(in the rows, 128 means zero)
The rows of D fall into several groups, which share some directions, and each row is roughly a mix of its group's hidden directions.
D:
[[116  99  78 165 156 156 135 116 104 166 130 120]
 [156 168 138 112 154 176 117 145 155 126  88 116]
 [138 154 164 125 122 145 124 157 159  71 100 108]
 [130 123  71 132 161 169 114 101 122 164 117 116]
 [188  75 154 108 133 127 123 105 115 145 135 137]
 [177  81 133 128 138 150 105 140  80 130 105 123]
 [141 152  94  87 135  80 167 118 119 121 158 121]
 [151 132 132  73 122 147 101 131 168 129  93 162]
 [113 164 157 131 123 108 174 144 183 122 144 116]
 [142  97 106 156 143 177 143 167 122 164 133 107]
 [122 113 108 144  84 162 150 118 181 118  94 121]
 [159 113 172 146 142 160 117 160  96  92 104 130]
 [ 78 149 121 133 138  97 116  91 105 145 169 152]
 [110  90 109 160 133 122 146 116  82 168 161 121]
 [145 127 104 114 120 124 152 132 183 152 127 186]
 [112 160 163  90 127 101 106 119 134  84 157 153]
 [ 74 136  98 141 159 123 123 110 103 129 179 122]
 [108 119 136 101 122  83 111 105 105 104 182 151]
 [106 118 159 144 129 101 114 105  70 118 171 125]
 [100 110  82 161 148 151 152 120 105 174 122 137]
 [121  75 107 135 101 104 135  92 100 164 147 111]
 [101 122 114 147 184 135 113 131  81  89 133 127]
 [107 125 191 159 118 131 117 146  78 113 129 122]
 [140  87 105 171 132 144 154 121 119 186 123 129]
 [125 130 165 118 142  90 135  95 104 148 170 168]
 [120  99 123 137 180 120 120 118  89 135 183 133]
 [115 138 168 103 102  94  94 105 106 102 151 159]
 [131  95 149 175 158 116 150 124  81 144 150 108]
 [ 82 184 127 140 121 128 140 127 164 122  87 118]
 [178 100 126 104 136 144 100 153 146  76 118 134]
 [156 116 107 146 161 169 153 151 164 163 112 112]
 [159 136 155  82 105 117  95 108  95 111 147 158]
 [ 58 173 136 129 135 129  97 141 111 119 121 135]
 [117 111 118 176 161 139 132 125  76 153 141  95]
 [145 139 207 130 121 129 147 155 140 103 126 126]
 [117 138 156 161 143 135 135 127  63 107  95 107]
 [129 166 161 144 136 157 130 130  86 112  86  94]
 [ 73 161 139 144 124 112 138  95 164 130 164 137]
 [104 130 172 139 105  93 125 115  92  75 133 132]
 [ 96 169 124 114 101 119 153 119 190 112 132 135]
 [145 118  88 120 176 186 104 135 126 143 124 122]
 [128  81 105 141 135 153 118 126 129 193 152 113]
 [109 153 144 135 134  78 129  84  88  97 141 117]
 [116 145 176 118 136 124 107 142  97  75 160 147]
 [127 145 172  92 105 103  94 113 133  96 142 164]
 [108 145 174 147 134 148 137 149  76 128 134  85]
 [141 132  74  96 149 126 139 148 184 113 115 130]
 [103 142  78 139 156 137 146 114 137 183 108 109]
 [153 145 102 109 106 119 143 146 178 131  73 122]
 [145 137 100 102  90 111 115  98 170 159 132 163]
 [102 112  75 144 143  95 153 122 110 157  94 107]
 [134 161 141  94 106 118 129 133 157  96  71 151]
 [116 159 144 130 171 174  83 126 106 106 144 117]
 [160 129 157 139 154 149 138 171 101 108 167  96]
 [111 168 178 116 115 121 130 177 162 114 117 124]
 [103 151 117  85 103  97 101  92 140 115 146 163]
 [108 116 118 160 147 153 115 116  86 162 174 103]
 [147 146 116 115  98 129 144 147 179 121  69 127]
 [181 123 100 125 108 148 158 121 152 144  85 101]
 [114 149 149  93  89 114 103 142 169  87 113 143]
 [108 112  70 157 155 139 144 103 121 171 119 115]
 [102 145 186 123  97 114 114 140  85  97 131 130]
 [130 105 116 178 163 171 150 164 125 135 113 110]
 [108 116  75 165 164 133 148  96 117 158 137 136]
 [122  95  68 115 116 107 126  89 108 162 139 130]
 [139 152 168 134 142 120 145 164 167  79 115 109]
 [104 136 104 144 144 174 109  90  85 160 139 127]
 [115  95 160 159 107  78 146 114  90 118 149 129]
 [121 127  84 102 106 120 111  89 162 149 113 171]
 [145 146 164  82  96 116 111 141 169 103 122 153]
 [134 134 157 142 122 168 101 142  92  75  99 129]
 [125 125 136  90 117  95 100 123 163  92 150 173]
 [115 127 140 175 177 136 151 140  89 115 125  91]
 [147 124  76  95 126 159 116 132 174 152 129 153]
 [137 153 188  90 120 120  98 164 134 106 125 125]
 [116 120 130 157 168 143 128 119  67 143 158 100]
 [130 122  94 159 152 140 166 132 130 164  93  85]
 [102 148 139 129  76  80 128  87 129 147 142 143]
 [136 127 181  94 115  99 107 120  80 116 147 145]
 [162  83  68 131 143 139 126  96 116 142 116 124]
 [109 110 160 123 130  90 128 107  87 100 175 146]
 [111  88 123 145 134  86 137 115 114 124 192 127]
 [123 112 101 191 160 147 164 127 144 154 130 114]
 [133 157 190 141 142 138 148 153 175 113 129 134]
 [102 100 122 162 184 115 172 149 116 118 125 123]
 [139 127 117 148 101 154 169 162 115  95  78 123]
 [171 101  94 146 175 134 157 109 113 152 135 146]
 [ 94 147 112 150 174 132 146 119  70 116 147 127]
 [ 90 126  86 103 100 103 109  83 135 149 149 134]
 [137 106 129 179 167 154 148 136 102 160 133  96]
 [165  74  89 112 134 128  93 111 103 118 138 143]
 [172  71 134 127 167 121 141 141 130 124 165 126]
 [178 122 154 108 129 152 118 142 177  98 147 150]
 [176  80  88 108 137 133 123 105 140 163 123 132]
 [162 150 166  96 113 124 129 161 171  96 114 120]
 [147 129  86  77 143 129  78 103 136 137 130 150]
 [142 114 122 158 185 169 135 142  94 128 104 106]
 [128 126 127 124 105 153 135 166 186 123  84 155]
 [ 80 191 165 138 125 151 118 130 132 125 126 111]
 [119 121  88 167 129 151 166 128 180 145 111 116]
 [ 96 114 112 166 105 103 118 100  78 127 139  95]
 [106 130  70 103 155 148  95  92 119 139 115 144]
 [118 111 147 176 132 147 168 180 138 143 125 103]
 [131 172 152 102 151 157  88 113 113 127 167 106]
 [115  91 111 147 140 103 134 102  70 156 152 115]
 [124 163 156 142 143 151 125 131  79 102  83 103]
 [110 133  98  90 124  81 116 100  96 151 159 145]
 [140 160 123 101 115 184  82 146 130 112 102 131]
 [137  82  98 160 143 157 128 127 119 178 157 121]
 [111 108 142 133 140 125  99 117  61 139 171 118]
 [123  86 139 175 129 108 153 119  90 157 159 113]
 [125 145 188 110 123 114 108 138 105  79 147 148]
 [ 77 142 100 138 154 115 128 103  85 132 161 107]
 [117 126 104 128 153 168 111 155  70 143 106 103]
 [179  93 107 127 167 128 126 147  87 155 121 124]
 [122 142 171 129 130 141  85 161  84  94 117 114]
 [171 107  87 100 124 130 110 131 174 112 109 158]
 [127 162 122  79 169 162  96 128 128 102 134 148]
 [120 104  98 179 146 154 145 135 117 166 141  91]
 [102 140 166 131 136 126 136 176  77 147 138 100]
 [ 91 150 155 104  85  86 120 106 123 112 127 162]
 [144 145 162  96  84 139 104 171 118 105 122 156]
 [ 70 133  90 148 114 102 130 133 110 149 145  89]
 [118 115 107 128 117 139  81  81  74 132 146 132]
 [151 138 177 105 125 144 116 164 148  85 113 158]
 [156 133  93 116 122 138 146 150 184 148  83 124]
 [133 164 170  91 123 103  89 115 114  92 123 146]
 [151 141  94 130 125 144 161 129 177 137  76 113]
 [107 106 167 156 133  99 138 118  93  87 166 124]
 [141  96  69  95 101 129 106 116 115 150 101 141]
 [118 135 143 145 168 138 103 114  77 132 172  99]
 [ 80 161 126 124 176 115 122 108 104  93 150 135]
 [149 138 174  84 109 130  94 148  97 104 146 111]
 [145 154  82  96 179 155 113 135 121 153 115 117]
 [111 130 143 103 122 128  63  93  95 118 143 152]
 [114 113 122 141 141 122 124 112  66 168 148  86]
 [181 110 113 148 132 151 140 145 145 135  82  89]
 [ 90 155 151 101 141 100 112 112  85 116 155  96]
 [176 119 132 144 176 132 152 155 116 119 139  84]
 [ 94 141 147 162 135 158 143  98  79 153 153 125]
 [114 109 106 176 164 150 155 139 106 157 118  92]
 [144 123  74 129 182 145  92 103 119 139 141 129]
 [109 132 110  86 152 108  93 112  92 111 154 165]
 [113  89 120 163 157 110 121 118  91 144 179 122]
 [153 127 194 141 115 153 147 150 145  94 108 127]
 [113  95  82 137 177 156 129 133 119 148 163 141]
 [117 127 113 144 151 107 169 128 192 113 113 156]
 [ 79 185 156 139 103 121 131 106 130 154 133 112]
 [102 113 113 160 160 128 160 118  83 168 134 101]
 [138 118  91 161 135 143 156 139 163 146  81  95]
 [121 159 134 118 104 107 137 152 121 163  98  68]
 [143 133 169 125  93 104 141 111 170 104 154 166]
 [105 176 172 116 115 139 108 137 131  79 120 148]
 [162 126 112 119 118 158 150 153 183 120  84 133]
 [120  95  88 116 132 119  85 119  68 138 133 136]
 [ 83 148 143 153 121 115 139  79 139 133 159 166]
 [ 99 149  95 125 152 133  81  82 111 118 155 143]
 [136 160 178 111  74 143  97 124 111 118 144 129]
 [101 132 123 169 146 134 145 133  77  95 107  90]
 [139 120  72 115 123 131 137  96 145 184 104 131]
 [129  87 154 157 113 102 164 134  84 154 141 107]]

Each list below has two rows that fit no group; the rest each fit one group, if only roughly. Name those rows in the order they come.
  * j563: [ 91 100 128 155 125 107 137 110  66 123 160 131]
  * j435: [ 83 124  80 161 101 132 156 129 154 153 110 122]
  * j512: [133 135 132 168 166 173 134 139  99 151 113  86]
  * j510: [188  99  88  99 108 121 119 120 157 138 114 135]
  * j921: [155 118  72 112 125 161 123 132 173 132  93 124]
  * j980: [174 115 113 112 104 146 132 132 176 158  87 128]
  * j82: [163  82  97 107 141 106  99 117 123 160 163 124]
  * j893: [146 114 131 163 132 144 168 177 146 137 101  90]
  * j166: [ 91 157 163 166 105 137 153 118  92 111 109 106]
  * j144: [ 73 176 118 119 131 111 123  88 127 151 154 122]
  * j481: [116 173 182 111  91 126 110 158 133 103 125 124]
  * j408: [180 105 129  90 100 114 113 147 153 113  93 145]
 : j144, j408
  * j415: [ 83 160  97 139 120 149 119  86 118 159 162 132]
  * j252: [ 94 139 168 136 118  98 132 152 124  66 119 141]
  * j654: [168 134 173 124  89 140 151 153 143  89 109 124]
  * j712: [147 125 122 161 125 179 142 142 173 164 106 108]
  * j999: [128 109 101 151 191 149 169 131 131 159 135 133]
  * j190: [105 150 140 128 123  71 177 118 137 144 163 140]
  * j422: [ 98 130 124 106 127  90  97 117 121  71 159 149]
  * j102: [127 103 114 156 156 110 140 101  64 135 136  99]
  * j223: [115 125 132 131 187 128 118 120  81 105 172 118]
  * j86: [110 128  76 163 166 136 155 127 147 143 164 110]
 : j415, j102
  * j199: [133 175 116 130 152 179 126 131 136 107  78 124]
  * j719: [155  89  76 143 146 152 125 120 136 166 102 145]
  * j61: [172  90 125 146 132 146 151 169 123 134  99  90]
  * j175: [140 102 156 147 149 126 121 101  61 119 157 122]
  * j491: [140 127 164  89  78 108 100 117 119 120 151 163]
  * j289: [161  95  92 101 130 100 110  79 121 146 117 148]
  * j750: [120 133 169 104  80  85 127 114 129  93 137 155]
  * j976: [150 152  88  75 133 137 105 119 156 116 109 164]
  * j146: [157 109  90 161 148 151 169 155 147 147  99 122]
  * j68: [114 119 152 140 144  81 152 109 154 154 181 131]
 : j199, j289
  * j780: [130  88 108 185 142 142 159 122  96 158 126 119]
  * j621: [155 135 153  77 111 122  90 122 132 109 164 162]
  * j722: [157 139 127  85  93 113 121 131 184 146 110 151]
  * j348: [152  84  74 138 121 109 158  98 130 140 108 148]
  * j637: [167 107 167 131 125 166 125 137  75 110 146 121]
  * j7: [103 166 126 123 125  88 122  76 103 157 153 125]
  * j741: [156 131 181  92 128 100 128 144 118  78 137 128]
  * j715: [163 114  93 134 152 158 149 130 172 105  88 125]
  * j236: [142 157 135 115 101 108 135 129 202 112 105 132]
  * j367: [103 164 104 106 138 105  96  93 111  93 160 112]
  * j800: [ 90  98 164 141  85 105 109 123 111 151 162 137]
  * j655: [116 127 155 151 153 110 114 112  68 108 164 104]
  * j633: [153 117 142  89 111 141  72 156 107 107  98 123]
  * j21: [110 120 113 158 155 112 116  79  77 132 160 134]
 : j7, j741
  * j617: [169  94  75 122 126 142 146 136 150 145  99 101]
  * j529: [129 173 154  91 136 151 100 127 144  75 117 135]
  * j434: [151 120 115 156 171 177 147 164 141 129  97 120]
  * j293: [151 147 142  75 103 119 112 134 182 114 104 135]
  * j374: [192 103 127 134 155 166 121 134 102 109 103 127]
  * j45: [103 116 164 154 148 133 116 129  58 113 137 115]
  * j957: [170 138 167  96 116 139 107 163 152  88 132 137]
  * j417: [179  64 142 124 142 107 127 115 101 124 140 135]
  * j653: [112  92  74 116 135 126 117 100 160 148 162 152]
  * j230: [106  98 107 166  92 143 157 134 162 162 108 115]
 : j417, j653
